Where one turn sends some rows of the set: a few examples, then the rows asked
tivas: -21	8	2	-17	15	33	-24	8	-16	-6	-16	36	-6	24	11	-20	-26	30	-5	11	-7
Fopo: -12	-32	5	-8	-8	-17	-26	-36	-24	16	-8	3	-7	-29	7	0	-34	0	-8	-2	-6
Bavom: -37	-17	26	-33	-3	10	-23	-14	-18	5	-57	18	-15	31	-10	17	-33	-1	-14	-21	11
mur: -47	-21	2	-13	-6	-5	-32	4	11	13	-11	7	18	29	-5	-11	-41	27	-2	27	9
Laz: -5	7	22	-5	-5	7	-38	7	5	1	-2	30	20	22	-11	-4	-13	-15	-6	-37	-13
viku: 9	-33	-28	-9	-11	-29	-27	-39	-11	12	2	12	0	5	11	13	-28	3	1	-10	-2
fuf: -48	-10	-3	-10	-20	1	-24	-23	-9	12	16	27	2	19	0	33	14	12	2	7	14
sok: 5	-38	-19	-21	-8	-21	-19	-25	-10	25	5	12	-5	-8	16	-9	-20	16	-4	-15	-9
pora: -10	-31	0	-5	-9	-20	-28	-41	-24	11	-9	3	-6	-24	6	8	-36	-5	-6	0	-3
Vev: 10	-1	-1	-25	6	-7	-25	-31	-6	-7	-23	9	-29	40	-11	8	9	8	-28	-6	-17
dagef: 11	0	3	-23	9	-9	-28	-30	-6	-7	-28	8	-28	36	-8	14	7	8	-26	-11	-18
gipeg: -9	-11	-2	-19	-5	18	7	20	21	-1	-33	-1	2	8	-4	30	-12	0	5	-9	2
munab: -11	-13	-23	-14	-14	13	12	9	15	-10	-21	5	3	29	-16	24	-12	-4	3	8	13
fota: -14	16	9	-2	18	22	-41	-1	-11	-16	-33	31	1	23	15	19	-33	18	4	4	-9
tupaz: -44	-7	5	-7	-16	0	-31	-22	-6	10	6	24	5	13	5	48	11	10	7	0	10
ruri: 9	-34	-10	-18	-5	-22	-26	-23	-8	23	-4	9	-3	-14	22	6	-23	13	0	-23	-13
vig: 9	-4	-1	-29	8	-5	-22	-28	-7	-4	-21	10	-30	37	-10	0	10	12	-30	-7	-18
kavon: -41	-22	14	-39	-6	14	-12	-15	-23	8	-43	22	-20	39	-17	-5	-30	4	-19	-11	14
nufu: -17	13	14	-14	20	30	-33	11	-11	-7	-30	32	-4	15	19	-2	-28	28	-1	1	-13
sut: -39	-21	24	-40	-2	14	-17	-10	-20	10	-51	19	-19	30	-10	2	-31	5	-17	-18	9
sitak: -46	-16	-1	-4	-8	-9	-37	-2	11	7	-14	6	21	34	-6	3	-45	20	2	28	10
peg: -51	-13	2	-20	-18	8	-19	-14	-10	19	20	26	-1	12	3	20	18	19	-1	3	10
ded: -46	-8	17	-14	-12	3	-31	-12	-2	17	4	22	2	2	11	43	13	15	5	-8	4
pibam: -8	2	19	-10	-6	10	-32	9	4	5	4	33	17	23	-13	-19	-10	-10	-10	-34	-12
Vobuv: -14	-33	-7	-8	-12	-18	-23	-41	-27	12	1	6	-8	-18	1	-6	-33	-2	-9	7	-1
Kota: 9	-3	6	-31	9	-4	-23	-24	-6	-1	-24	8	-31	31	-7	2	10	13	-30	-12	-22
Rume: -8	-10	-14	-10	-9	11	6	11	18	-10	-32	1	4	20	-11	38	-14	-6	6	-2	8
Gemek: -49	-12	15	-21	-13	8	-23	-9	-5	23	11	24	-1	1	10	25	17	21	1	-5	3
Moga: -15	-18	-20	-23	-13	19	18	16	15	-2	-17	5	-1	21	-14	7	-8	3	-2	6	11
Bigos: -43	-14	9	-3	-4	-11	-44	2	13	7	-23	4	22	26	-1	13	-46	19	6	21	6
nol: -19	10	-13	-8	9	27	-26	-3	-19	-16	-13	39	-4	41	4	-11	-28	22	-3	20	0
vato: -9	3	8	-8	-10	9	-29	3	-1	0	12	35	17	33	-18	-23	-11	-13	-11	-26	-6
reve: -13	-34	-1	-12	-10	-16	-22	-36	-26	17	-2	5	-8	-24	5	-8	-33	1	-10	2	-4
supa: -36	-16	15	-27	-5	7	-22	-22	-21	0	-52	20	-15	42	-17	20	-35	-6	-14	-13	17
bes: 10	-31	-16	-10	-6	-28	-31	-32	-7	16	-6	9	1	-6	19	20	-27	6	3	-19	-10
vibi: 6	-37	-29	-15	-12	-24	-19	-34	-13	18	10	14	-3	4	10	-4	-24	10	-3	-7	-1
rom: -14	-16	-6	-26	-7	22	16	24	18	3	-24	2	-2	9	-7	10	-7	6	0	-6	3
rozi: -7	5	4	0	-11	4	-36	-4	1	-6	8	35	20	38	-20	-10	-14	-19	-7	-25	-4
fuleb: -12	-31	-5	-4	-12	-20	-27	-43	-26	10	-5	5	-7	-17	1	4	-35	-5	-7	5	0
Sar: -44	-16	17	-10	-1	-7	-41	8	15	14	-25	2	21	16	3	6	-44	24	2	14	1
fil: -4	8	14	2	-8	2	-40	-2	3	-5	-1	32	21	32	-14	2	-16	-21	-4	-32	-8
takif: -15	15	-8	2	11	21	-36	-9	-16	-23	-23	36	1	40	7	11	-33	15	2	17	-1
pok: 10	0	9	-28	10	-6	-26	-24	-5	-3	-28	7	-30	30	-6	9	8	11	-27	-13	-21
gakir: -40	-20	8	-32	-7	9	-16	-22	-24	1	-45	23	-17	47	-19	7	-33	-3	-17	-8	19
sizi: -47	-19	13	-15	-3	-3	-35	11	13	17	-17	4	18	18	1	-8	-41	29	0	18	3

pora -> Fopo
sizi -> mur
munab -> Rume
Now these:
Vev -> dagef
vato -> rozi
gakir -> supa
nol -> takif
vibi -> viku
fuf -> tupaz

Where one turn sends some rows of the set: a few examples, then the rows asked
Ginik: -12	19	21	27	12	-13	-2	29	15	15	-31	-6	-7	-10	0
Nog: 13	-6	19	37	12	11	-29	31	-12	10	-25	-36	-9	-15	6
Davuf: 11	13	-22	-5	0	9	-15	24	-21	-3	14	-23	2	-9	-19
dak: 17	12	23	9	-3	-9	-46	1	-7	7	-5	-23	-13	-3	31
Zosut: 3	5	6	-4	-13	-12	-17	16	-10	2	-23	33	8	-9	-35
ripu: -2	-2	20	22	-7	-2	-53	-3	-16	5	-27	-24	-5	-9	-18
vegi: -10	3	12	34	5	-3	-12	37	-11	-13	-5	-19	17	-2	-22
kovi: 44	19	-10	-4	-23	17	-1	18	-21	9	-19	11	25	2	5
Mapul: 6	-5	15	-15	-24	-20	-37	24	-3	2	-47	-15	27	3	26
nof: 26	19	-11	-1	-3	8	10	12	-27	14	-25	10	-11	3	19
Pek: 31	40	37	-4	-27	-3	-27	15	-21	12	-31	4	21	-4	5
Mase: -2	-13	-12	22	-4	14	-36	53	-17	-12	-22	1	3	-5	2
Nabeg: 11	10	10	8	-16	-4	-28	2	-20	33	-60	-10	3	-11	9
pegig: 43	-4	9	-28	-8	2	-21	14	0	-4	-1	-5	14	-1	13
Fakem: 28	-20	-3	-22	-8	-1	-31	47	-2	0	-25	1	9	-10	-10
vot: 32	12	11	-6	-21	-9	-10	2	-10	-7	-30	-11	26	15	36
gedo: 22	5	12	11	-10	0	-24	5	-42	-6	-10	-10	7	17	39
duf: 33	26	20	17	8	-7	-8	39	7	-14	-27	-19	-24	2	-9
fopop: 3	7	1	-26	2	1	-8	10	-17	-4	16	-3	11	5	9
suli: 12	-31	7	-5	-6	-13	-44	15	-29	-16	-28	-29	9	-1	-10
Mizu: 6	6	11	27	-2	-13	-24	2	-9	-1	-50	-1	-26	-8	-20
kufif: 21	41	36	31	-6	11	-35	33	-7	0	-14	-20	6	-1	-6
nad: 5	35	19	7	1	-2	-12	32	2	-6	-19	-49	9	6	-10
Zogu: -13	3	-1	3	-2	-8	-20	7	-9	-3	-29	-22	-5	-10	-43
dob: 12	36	-7	28	-10	-16	5	8	-15	-6	-29	9	-7	10	8
lom: 32	15	20	-32	-10	-8	-14	21	-22	0	-31	-40	16	-1	3
zepuv: 21	13	-1	14	-30	5	-23	38	-18	9	-48	22	25	-1	-4
bamur: 53	14	19	-11	-7	-8	-5	33	-23	-22	-24	8	3	2	-14
fis: -14	-9	-4	2	6	0	-36	38	1	9	-36	-12	-13	-11	26
digo: -29	12	-2	21	-10	-4	-24	36	-4	-2	-33	10	14	-2	15

kufif -> nad
bamur -> Pek
Now these:
Mase -> digo
kovi -> vot
Nabeg -> suli
zepuv -> Mapul
dak -> Davuf
Mizu -> ripu
fopop -> nof
Ginik -> Nog

